Each row is where one point has got to under a steady rotation. How many ticks took it there?
The counts run from 0 to 676.
[ -2   8 -19  35  29  11  39  11  18   1  -3  31  18   8   5   8 -38 -26
  -1  31   5   7  16 -17  36  13 -37 -29 -34 -36   4  21  41 -15  -9   7
   3 -11  30  27  12   6  48  13  12 -29  -4 -17  -1  -5  10 -14  30  10
 -38 -13  -1   3  21  -1  -1]  150
[ 34  -7 -48  10   0   7   0   4  24  -4   8  -1  29   6 -12  -2 -27 -13
  -8  55 -25   8  25 -30  19 -19   1  -8 -26   5  -1  25  42 -10   8   7
  -3  11  28   4  13  -9  25  -2  66   0 -14   0  38 -23 -19   2   8  19
 -28  21  -2  19  12  18  13]  272
[ -6   3 -15  30  38  -9 -11  26 -22   1   8 -10 -24  28 -38  16   7  19
 -48  28  -8 -16  12 -30  11   6   1  10 -22  19  -7  25   2 -17  27  38
 -46 -15   3   2 -21   6   1   6  64  26 -34  18  25 -13 -13 -16  -1   3
 -18 -17   2  10  -7   0  16]  132
[  9  18 -12   3   3  17  22   8   9  15 -20  21 -12  31 -23  -5 -16 -19
 -14  25   1 -13  19 -13  -8   5   5  -4  -4   2  11  47  48  -7  20  26
 -47  -7  41  25   9  35  -9  19  67 -17 -10  -2  37  -1 -10 -10  -2   2
  -4   1  17  38  22  14 -21]  492
[ 11  -6 -30   5  26 -26 -13  21  -5 -16 -10   4  -8 -21 -12  16   2   2
 -26  43 -10 -11   5 -15   6 -13  12   5 -13  19 -36   2  28   2  26   3
 -43   4  18 -10 -12  38 -13   7  80  15   7  -1  37  14 -30 -25  21   0
 -15  -1  27  20  13  13  -1]  359
[ -7 -10  -2  22  24 -10  -9  -4 -32  20  29 -19  30  38 -17 -20  13 -22
 -29   2 -18  -3  48 -23  32  38 -17   9 -21 -39  10  -7  -5 -14  -1 -14
 -62   2   6  14  11  -6  16   8  13 -14 -44   5  -8 -11  20 -27   3  28
 -21   5  11   8  -8 -27  20]  534
[ 19  -4   5  12 -32  17 -31   0 -10   3  -5  26   5  46  -1 -34 -22  -6
  -9  42 -16   5  18 -34  13   2  10  16 -25 -13  -9  16  48 -13  26   5
 -38  26  19  -8  17  -8   5   5  45  -6 -32  18  22   4  -3 -13   6  31
 -10  24  24  45   6 -10  17]  176
[-22  -1  -2  16  45 -20   6  40  -1  15 -11  16  -4 -26 -33  52 -25  -5
 -28  25  17   2  -8 -18   3 -14  -4 -23 -20  46 -24  17  26 -11   3 -13
 -35   1 -15 -17 -13  -6  26  -7  26   3  20 -39   1  18 -26  -9  14  -2
 -44  -9   5  25   6  16  17]  671
[-17   4 -29  30  42  -4  43  20   8  -8  -3  30  27  -8  -1  13 -28 -37
  -7  20 -16  -3  35  -3  32  18 -34 -29 -22 -39  14  12  35  -7  -4   0
 -31 -18  35  35  15  25  31  27  18 -12  -8 -13  -3  -3  -5 -29  24  18
 -38 -26   2  -2  15  -1 -12]  151
[ 19  -6  26  -2  25   4  34 -21 -13  18  -9   8  28   1 -33  29 -11 -10
 -23  -2  26   5   2 -32   1  50 -39  -4 -35 -20   4  10  15 -25 -18 -19
 -52  -8 -21   8  18  13   2 -17   7 -53  19 -37  -8  -2  -2  -8  10  17
 -16   0  11 -12 -13 -15 -11]  32
[ 39 -20  22  20  41  -1  -3  -7  -3 -12 -15  12  -6  15 -32  28  -9  35
 -45  33   5  -2  15 -13  -1  12 -24  -5 -13  20  -7  16   7 -19  14  27
 -57  -3  -4  28 -36  19 -18 -11  62  14   5 -14   2 -15 -32 -26   4  13
   2 -19  -9  -7   2   6  -6]  162
[ 35  14  11  -7  12  17  16 -16  16  20 -20  22  -5  25 -23  20 -37  -8
 -11  21  17  -8  26 -21   8  22  -7 -25 -13  13  20  59  24 -37  11 -10
 -44  -5   4  53  -8  14  -2  12  49  -2 -16  -7  21   8 -18   0  -5  14
 -10   4  -8  15  11  23  -4]  559
[ 34  -8  20 -11  -4  21   8 -14   7  22 -16   6  45  23 -36  21 -20 -24
 -12  10   9   6  23 -32  -8  31 -26 -18 -38   3  24  22  29 -27 -12 -34
 -35  -4   0  33  26 -10   2 -33  24 -43   3 -39   0  -8 -14   8 -10  37
 -18  34  -3  15 -11   3   5]  655
[-42  -1  -5  38  18 -14 -17  49 -11  -7 -11  49  -8 -12   5   5 -31 -12
 -12  47   3   9   7 -15  25   5 -10 -16 -22   1 -24   4  36  -8  22  11
 -27  13  12 -21   7  -8  26  31  20   6  -8   0  -9  39  -3 -39  36  10
 -39 -15  31  19   9   1  25]  518
[-30 -11  31  20  29  11  -1   8 -21  34  15 -11  18  10  -7  24 -14 -10
 -25   8  14  16  -3 -44  29  14  -8  10 -23  -6 -22  -3  13 -22  -5 -18
 -47  11 -37 -27   9 -27  33 -43  -1 -27 -11 -39 -13  -9   6   2   2   2
 -43  16  13  34   0 -25  31]  260
[ 35  -7 -20  19   6   4  15   3   1  -6   3   2  20  45 -15 -15 -11  -4
 -24  37 -15 -12  40 -31   6  22 -26   1 -28 -39   9  12  28  -9  19  30
 -22 -20  40  30  11  27   6   8  60  -6 -22  24  22 -31  -2 -15  22  26
  -3  -5  -4  -8  -6 -13 -18]  499
[  0   8 -28  -9  38 -25  26 -17 -13  21   7 -22  41  -8  -9   1  16 -43
 -27 -13  -7 -10  41  -8  14  33   8  -1 -20 -25   8  -3  17  -8 -16 -47
 -65 -14  16  28  17  31   2   0  21 -32 -15 -21  12  -2   2  -9 -11  23
 -22  18  11   6   0  -2   1]  343
[ 44  -6  23   1 -17  21   1 -24  -4  25  -6  -5  33  52 -34 -18 -14 -12
 -21  19  -1   3  30 -26   0  32 -16  12 -28 -12  32  26  19 -16  -1 -12
 -46   6  10  19  23  -9  -1  -7  29 -23 -23  -6  11 -26  -2   3  -7  38
   0  25  -1  33  -8  -8   9]  184
[  9   3   4   2  56 -20  23 -13  -8  18   4  -6  11 -30 -37  45  -4   1
 -39   5  26  -2   6 -18  22  39 -18 -13 -35  13  -2  15   6 -33 -30 -28
 -44  -6 -40  15   3   6  15  -5   4 -21  22 -55  -2   0 -10  -4   9   2
 -25  -4  15 -20  13   8  16]  3
[  7   9  -2   9   2  10   2 -37   6  15   5  -6  16  25   5 -30 -11 -27
 -20  21 -19  -7  23 -10  29   0  19  22  -5 -40   3  18  47   0 -15 -10
 -52  16  29   6  25  24  -4  23  54 -18 -26 -15  31   5  13 -11 -13  20
   0  13  23  28  27  -8   2]  146
[ 27 -20  30   6  -3  15 -23 -25  -4  14 -14   4  20  29 -14 -13 -15   2
 -24  35  -7   7  10 -11   8 -28  -2  33   3  -3  -6  10  47   6   2   9
 -59  35  11 -25   9  11 -13 -24  64 -18   3 -22  14  -4 -19 -23 -12  24
   3  10  21  36  16  -4  12]  580
[ 28 -13 -31  21  33   7  18  16   2  -1  17 -10  -9  11 -31   4  -5  25
 -37  44  -5   8  -9 -38  18 -20 -15  22 -30  -7 -25  19  34   0  10  50
 -10  -2  12 -27  11   8  18 -11  61  -2   2 -10  34 -31 -11 -11  10  -7
 -14 -12  20  12   9  -6   7]  74
[ 32 -13   8   8  35 -13   8  16  -1   5 -11 -10  31  10 -48  39  -5   7
 -47  21   8   2  19 -26 -13   9 -34 -10 -31  31   1  16  11  -5  -1  -2
 -37 -22  -9  20  -9  -6   3 -37  47 -19   9 -26 -15 -17 -34   3  -3  18
 -24  -3 -20   8 -21  15   0]  662
[-13 -10 -32  15  71 -35  25  31  -9  -9   8  -6  25 -43 -11  43   0 -17
 -19  16  -8  -3  18 -16  25  35 -22 -19 -38 -16 -20  -9   2 -11   4 -10
 -25 -24  -7   8  -6  23  28 -17  25 -11  14 -22  -8  -9 -15 -17  29   1
 -51 -18   1 -25  -4 -16   2]  349
[-21   0  22  16  35  -5  -9 -13  -2  25   1  16   2 -23  -5  15 -22 -12
 -26  25  11   4   5  -7  41 -13   6  -8   2  14 -11  18  27 -30  -8 -28
 -65  32 -17 -27  -3 -15  24   9   4 -10   2 -46  -8  28   1 -18  -3   1
 -34  -2  25  28  41  10  35]  202
[ 22  -6  -2   3  41 -25 -16 -32 -34  10  21 -22   1   3 -32  -2  12  23
 -48  11  -9  -2  24 -17  31  28   2  18 -14  -7 -11  11  -2 -21 -19  -6
 -75  11 -18  -1 -10   7 -12  30  43  15 -24 -13  11  -6  -4 -33 -11  17
   8  -3  23 -11   8  -4  25]  476
[ -8  12 -16  -7  39 -29  19 -12  -1   5 -14  14  25 -27   2  20 -22 -39
 -17  10 -10  -1  39   6  25  20  -1 -28 -14  -3   8  15  27 -20 -24 -63
 -39   0   3  32   9  13  14  20  20 -12  -7 -36   3  21 -22 -13   3  27
 -26  14  -1   5  28  21   4]  276
[-28  -9  30  28  37 -11 -14   3  -8  -2 -15   7  29   1  -6   9 -12 -12
 -27  12  -5  -6  17  17   5 -24   0  14  11  -1 -12 -11  34  18  14  -6
 -86  17  18  -7   2  36 -10  -7  42 -12  -2 -34 -10  19 -13 -46  -3  18
 -18  -6  22  33  16 -10  -1]  578
[ -6  -4 -13  27  10  22  -9   7 -16  12  22  -5 -16  38  -3 -25 -10   1
 -24  36  -6  -4  13 -40  24 -10  17  25  -5 -17 -21  12  34  -4  23  38
 -43  13  17 -27   3   5   7  11  57   6 -33  10  42  -9  22 -10   1   3
 -22  -1  25  32  14 -18  18]  139
[ 34 -14 -26   7  27  -6  -2  21 -12  -6  12 -15 -19   5 -26  20  -2  32
 -30  43   9  -1  -4 -55  12  11  -2   4 -43  11 -32  12  10 -26  22  35
 -15   0 -15 -18  -9   6   7  -7  57  14  11  -2  37 -21 -18   1  15  -3
 -20   1  11  -3  -5   0  17]  8
[ -6 -15   7  16  23  17   9  -7  -2  15  10   7  -2  -2 -11   9 -15  -3
  -8  25  23  12 -21 -46  29   9 -15  13 -25 -30 -26  16  40 -25 -11  15
 -28  12 -13 -40  22  -2  21 -24  20 -40  16 -48  30  -7  11  -2  16 -10
 -32   8  37  25  18 -31  19]  421
[-20   5  13   5  26   9  15   9  11  28 -11   3  18 -12 -24  27 -33 -31
 -15   7  15   6   0  -5  16 -21  -2  -4  -8  23   6  33  41  -4 -16 -23
 -46   9  -7 -11  16 -12  19 -33  25 -36  14 -63  -2   9 -22   0  -8   6
 -32   5   5  49  24  14   4]  267
[ 40   7  -6  -4 -31   4 -18 -14 -14  27 -19  21  -8  22 -37 -19  -8 -10
 -20  33  10  13   2 -44   2  26   9  13 -31  19  10  42  33 -20 -10  -5
 -30  23  -1 -13  34 -15  -6  21  43 -16 -11  -3  34  16  -7  -4  -6  24
  -4  25  43  26  -4  22  24]  52
